(in the rows, 128 means zero)
Families of rows that turns and mirrors carry onto each other, the same ones carrying the whole set onto itself: the rest of each named row's family, in list order:
4 families of 4 rows:
z_590: [120 143 155 114 150 108 120 104 150 126 137 102 114  99 126 107]
z_526: [120 145 158 112 146 103 114 105 150 125 135 110 119 105 126 111]
z_911: [103 138 109 110 118 157 138 136 143 114 133 116 104 120 138 106]
z_932: [ 96 141 142 115 108 110 127 109 126 124 142 134 130 148 152 128]
z_810: [ 86 144 147 136 138 129 134 145 163 145 161 115 124 127 125  96]
z_466: [ 83 140 142 134 137 137 133 144 165 145 160 112 121 124 122  96]
z_281: [102 138 151 110 116 106 122 105 134 117 146 138 131 150 145 130]
z_235: [106 136 109 101 120 152 140 130 140 104 134 116 105 127 143 112]
z_175: [104 140 142 112 109 109 121 103 135 121 144 142 129 148 144 129]
z_126: [125 144 155 113 150 103 123 109 145 125 142 101 114 104 125 113]
z_11: [ 86 146 150 135 135 133 132 140 162 145 160 117 120 129 125  86]
z_603: [100 137 110 106 117 157 141 132 144 110 137 117 107 123 142 113]
z_26: [122 153 159 109 144 100 121 104 148 121 134 106 119 106 131 114]
z_433: [ 85 132 139 134 135 137 135 140 161 148 163 118 116 126 125  93]
z_337: [113 130 116 106 123 158 139 130 139 106 134 123 104 127 141 109]
z_153: [100 141 141 117 105 115 123 107 130 125 143 140 128 150 147 127]

Which other rows belong to the same family as z_526? z_466, z_175, z_603
Which other rows belong to the same family as z_337? z_932, z_126, z_11
Which other rows belong to the same family as z_26? z_911, z_281, z_433

Families of rows that turns and mirrors carry onto each other, the same ones carrying the whole set onto itself: the rest of each named row's family, in list order:
5 families of 8 rows:
z_657: [109 124 114 128 114 109 106 137 107 124 105 135 121 147 139 128 126 131
 117 148 153 126 113 116 140 119 117 119 138 120  84]
z_189: [138 137 128 155 138 114 116 107 133 144 134 115 121 126 110 145 142 115
 138 122 147 138 100 113 152 144 113 164 157 120 118]
z_128: [121 124 117 139 149  93 157 126 164 155 117 138 117 161 114 135 155 115
 135 140 132 111 144 107 142 105 109 131 132 143 128]
z_689: [135 127 137 148 146 110 110 109 133 142 138 132 122 136 119 148 130 113
 151 112 143 137  91 112 148 129 123 147 166  97 133]
z_944: [111 120 127 138 112 102 105 123 104 121 108 147 124 150 142 136 122 129
 128 143 147 129 117 118 142 111 117 108 146  98  98]
z_862: [123 131 125 155 146  91 109 111 134 137 133 118 108 140 111 141 123 119
 153 110 134 149 105 111 135 133 117 150 162 102 119]
z_556: [111 109 125 148 160  83 130 125 145 174 125 127 109 143 112 135 129 125
 155 118 154 123 134 127 135 109 130 134 147 122 109]
z_227: [ 94 121 125 129 112 107 140 116 165 125 118 150 133 162 127 140 122 141
 110 150 130 104 124 120 145 116 137 142 149 123  87]
z_386: [126 135 125 141 131 108 129 117 128 106 110 136 123 156 135 153 165 119
 121 144 138 118 131 101 151 118  89 110 140 113 129]
z_169: [100 133 106 140 108 109 116 123 120 136 114 141 114 159 128 128 107 126
 113 134 137 123 117 104 130 116 123 121 142  97 100]
z_965: [111 114 138 135 118 109 121 122 150 130 120 147 128 132 126 135 117 141
 115 161 131 124 114 116 162 110 130 163 154 124  83]
z_598: [150 120 101 153 122 107 132 126 107 125 140 132 143 171 121 136 139 110
 151 136 121 153 117 130 164 127 111 143 152 133 115]
z_832: [124 126 126 154 143  97 124 107 147 128 140 116 125 152 110 142 128 124
 145 118 134 140  94 133 144 147 138 165 171 112 110]
z_868: [121 124 118 139 153  93 150 124 159 147 107 125 130 165 119 134 163 107
 147 127 141 111 118 128 131 132 119 134 131 141 133]
z_8: [126 124  95 140 120 103 129 130 126 109 137 122 138 178 116 133 124 124
 136 129 119 144  99 137 147 142 133 155 158 129  98]
z_903: [124 114 127 152 159 105 132 122 126 165 123 108 117 132 120 134 132 125
 141 120 179 118 127 130 151 123 123 129 146 127 103]
z_821: [125 139 120 124 129 120 129 117 129 105 122 142 123 163 136 152 152 118
 124 132 142 117 123  87 147 117  93 107 148 116 128]
z_746: [129 116 119 127 151 107 154 136 153 148 114 149 131 164 128 136 160 110
 135 143 138 104 129 114 156 100 115 125 131 138 137]
z_484: [124 117 124 143 149 112 151 136 153 156  96 128 130 144 128 128 152 116
 123 147 146 105 124 118 156 115 112 138 122 142 125]
z_725: [118 146 104 136 124 109 139 115 132 118 120 129 112 167 125 142 147 120
 124 130 138 121 139  85 133 120  90 108 138 125 118]
z_939: [129 109 121 150 150 100 152 136 144 151 102 137 132 157 127 139 163 114
 128 145 138 106 137 130 163 104 113 126 128 128 135]
z_138: [119 105  98 142 147  95 148 140 144 112 144 123 121 172 114 143 127 145
 131 134 118 132 144 125 171 107 119 146 157 137  91]
z_493: [117 109 124 150 166  87 143 118 150 148 130 108 127 156 113 138 136 126
 160 110 158 122 121 145 142 131 133 138 154 130 109]
z_620: [144 122  99 144 125 113 131 139 117 132 130 121 142 158 120 127 135 113
 149 132 128 150 108 129 161 134 112 160 142 152 104]
z_570: [109 121 116 125 115 114 109 128 109 130 121 151 125 156 140 134 111 128
 125 133 149 121 107 112 140 109 129 114 152  97 101]
z_438: [110 104 141 143 115  99 121 121 145 137 121 162 134 141 130 144 118 140
 125 155 126 123 123 128 165  97 132 148 154 110  92]
z_96: [108 116 105 130 120 106 144 124 147  94 141 130 135 177 122 151 130 146
 125 130 128 122 133 126 160 123 120 140 159 138  80]
z_656: [112 103 132 128 128 111 128 129 156 135 135 162 131 147 126 145 115 139
 120 145 128 113 115 121 168  96 143 154 161 108  99]
z_688: [148 122  99 136 137 110 128 135 113 120 139 131 138 175 124 132 133 107
 152 129 120 149  97 122 158 126 117 143 153 128 126]
z_713: [131 102 120 144 127 101 142 123 138 115 150 142 139 159 121 156 141 141
 144 140 127 133 147 129 181 102 111 143 161 139  89]
z_440: [119 136 124 132 132 116 130 123 137 107 107 124 119 142 132 150 162 130
 115 136 149 114 130  95 153 123  85 121 135 133 110]
z_982: [133 104 110 130 147 108 146 134 140 108 157 137 134 168 122 155 136 138
 141 131 129 127 136 124 182 104 115 139 165 139  98]
z_772: [142 130 132 167 130 108 118 101 124 147 135 128 129 138 116 145 133 110
 143 122 139 141 103 119 154 136 120 151 162  98 129]
z_679: [ 94 129 119 126 116 102 125 115 132 136 107 139 122 163 134 131 128 128
 123 138 160 107 120 116 119 122 131 108 142 114  94]
z_726: [111 144 124 130 133 103 132 106 147 122 111 126 117 159 126 147 161 116
 134 126 155 110 124 103 120 136 105 111 141 125 119]
z_883: [124 104 133 162 154 100 134 118 131 167 127 122 124 136 121 146 135 125
 144 115 168 114 135 139 159 113 127 127 151 109 116]
z_69: [100 113 120 144 126 101 130 127 158 135 131 144 113 147 116 144 109 147
 108 138 124 115 131 117 158 104 136 152 158 104  90]
z_625: [136 125  96 148 140  95 131 135 127 113 131 119 124 173 116 129 131 116
 145 130 105 157 107 119 152 130 112 152 149 130 121]
z_117: [120 102 133 138 165  98 133 126 139 167 133 133 121 142 123 146 132 125
 154 115 170 111 128 130 152 103 132 122 153 117 116]
z_243: [125 106 118 138 135 108 139 125 138 113 146 124 136 147 121 147 127 148
 141 134 140 136 139 124 177 112 107 150 158 153  76]

Which other rows belong to the same family as z_69? z_128, z_862, z_556, z_169, z_725, z_138, z_625
Which other rows belong to the same family as z_620? z_657, z_189, z_965, z_903, z_484, z_440, z_243
Which other rows belong to the same family as z_982? z_689, z_821, z_746, z_570, z_656, z_688, z_117
Which other rows belong to the same family as z_598? z_944, z_386, z_939, z_438, z_713, z_772, z_883

